(in the rows, 128 means zero)
The rows of D fall into a few groups, and each row is roughly a mix of its group's hidden directions; some rows fit no group.
D:
[[108 153 120 171 143 111 159 196 166 111 137]
 [120 110  87  82 138 131 118 103 106  71  83]
 [119 154 125 175 116 140 135 195 168 122 165]
 [135 150 185 100  96 174 136  79 112 144 132]
 [117 105  94 157 151  85 109 184 133  98 165]
 [146 185 155 148 105 102 122 151 147 185 154]
 [152  98 159 101  81 172 122 116 178 102 133]
 [ 95 134 108 157 124 120 121 196 179 121 159]
 [160  75 150 127 119 113 115 141 140  53 118]
 [171 121 112 119 144 129 149  74  93 137  67]
 [140  90  90 116 152 104 134 107 120 102  56]
 [143 115 126 132 103  98 114  91 127 165 205]
 [125 148 122 120 103 130 118 199 170 162 167]
 [128 185 123 164 159 122 146 158 112  96  76]
 [ 87  86  99 133 130 135 121 155 130  54 115]
 [174 151 109 169 174 127 141 163  81 141 137]
 [161 166 106 154 150 144 115  82  96 114  74]
 [121 134 163  83 152 144 133 157 137  85  66]
 [138 130  55 164 143  96 104 112 167 114 115]
 [122  98 136  85 103 139 125 104 185 116  72]
 [142  95 112  73 114 147  90  74  93 130 121]
 [121 109  84 142  98 175 125 195 136 102 126]
 [166 114  84 178 137 143 154 163 133  84 104]
 [145 146 130 110 135 100  95  55 144  85 105]
 [135 107 132  86 107 168 138  71 137 122  73]
 [139 115  93 109 168  83 122  88  84 159 100]
 [127 124 164  76 137 145 116  76 133 115  70]
 [119 103 150  63 106 146 112  65 129 141 118]
 [138  68 123 101 121 168 168  84 118  98 117]
 [144 171 112 151 145 151 151 106  68 173 149]
 [ 97 106 120 194 179 120  99 141 106 111 149]
 [169 128 176  97 109 126 135  84 153 144  76]
 [ 96  91 159  85 123 176 104 162 153 155 141]
 [135  70  87 109 118 184 100 127 138 103 103]
 [104 144 130 148 124 110 154 215 141 114 151]
 [145 108  96 167 126 135 139 159 102 176 187]
 [126  98 120  83 124 103  87 113 152 167 185]
 [144 171 107 100  91 110  96 170 150 169 156]
 [159 130  71 168 169 109 146 134  80 129 114]
 [158 116 136 103 142 119 137  66  84 129  74]
 [102 151 160  94 129 128 135 161 155  75  77]
 [156 116  77 150  93 172 114 175 114 123 161]
 [112  75 145 115 149 159  83  81  89 135 130]
 [111 134 143 143  95 204 142 138 117  87 160]
 [127 143 149  67 118 129  74  92 107 153  96]
 [141 148  82 180 137 117 129 189 122  95 149]
 [186 115 130 120 133 164 151 139  74 118  81]
 [135 126 120 127 149 111 111  59  77 100  88]
 [116  90 123  81 142  63  91 113 152 144 115]
 [130 155 143 125  99 131 155 190 181 160 153]
 [102 134 163  92 115 150 140  77 111 118  67]
 [144  94  60 165 146 140 100  85 127 114 115]
 [126 147  93 160 139 167 136 175 115  98  72]
 [203 130 136 101 167 134 105 102  88 127 133]
 [112 154 165 116 113 151 155 101 135 124  50]
 [116  65 136  78 125 179 103 102 116 132 130]
 [132 105 151  58 102 164  96 102 124 162 125]
 [187 147 132 123 140 115 147  83 112 178  89]
 [141 174  94 184 132  80 126 160 130 130 156]
 [101  76 120 110 157 153  67 107  93 117 130]
 [157 149  99 170 186 118 136 171 101 104 115]
 [159 174 142 157 178  89 141 104  91 150 130]
 [170 148 148 122 116 123 122  79  92 180 167]
 [121 111  99 153  98 104 108  61 142 152 170]
 [ 93 152 166  79 126 139 102 172 162 148  98]
 [116 149  60 154 167 107 145 138 115 168 101]
 [115 145 131 146 118 161 162 212 109 144 124]
 [138 115 162 116  94 162 176 155 173 161 154]
 [158 187 102 163 120  74 161 125 128 112 116]
 [129 155  73  94 120 105 143 154 142  75  89]
 [162 133 134 116  86 172 131 171  97 162 171]
 [ 64 142 146 145  76 129 159 152 147 163 137]
 [125 151 127 169 122 116 152 195 168 143 166]
 [140 154 166  93 146 142 124  77 113 124  65]
 [131 145 158  98 137 125 125  68  66 162 135]
 [127 111 154  79  81 141 106  65 143 144 139]
 [124 143  98 189 179 115 152 172 109 123 111]
 [139  74 110  73 103 151 104  91 159 133 146]
 [143 112 177 139 105 159 192 127 159 158 148]
 [ 91 165 138 133 111 185 136 123  97 148 181]
 [107 157 103 180 154  96 123 189 144 111 143]
 [ 98 139 123 190 180  99  92 139 105 110 127]
 [175 141  92 177 153 136 125 112  79 162 145]
 [120  81  73 166 157 131 117 132 104  88 158]
 [113  95 112  76 107 130 103 110 194 157 130]
 [167 118  81 160 170 129 120 180 111  95 140]
 [112  66 152 154 158 161 108  88  95 131 146]
 [126 148 202  97  98 140 131  96 150 136  93]
 [171 126 152 103 134 130 133  62  75 142 112]
 [ 79 153 135 162 139  61 148 139 160 115 141]
 [104 171 140 145 164  91 141 138 143  81  77]]
One row of each group comes first, with its name. Which group is each row after those in?
[136  85 177 128 130 163 137  65 105 152 132]  A
[ 96  92 124  85 122 116 119 109 166 105  64]  K
[146 149  71 179 107 171 124 159 104 117 116]  V

[164 136  78 129 146 107 127 119 145 203 140]  K
[154 123  70 178 171 145 126 153 104 110 106]  V
[114 146 163 169 167 106 147  90 106 102  80]  A
[127 108 119 114 123 142 148 107 145  96  40]  K
[ 87 106  98 159 118 131 147 202 152 117 144]  V
[162 136 128 136 151 148 127  67  82 176 106]  V
[153 148 199 112  99 143 143  98 147 131  84]  K
[132 129  90  60 113 129 134 119 128  83  79]  A
[158 170 140 139 168 123 146 194  99 106 115]  V
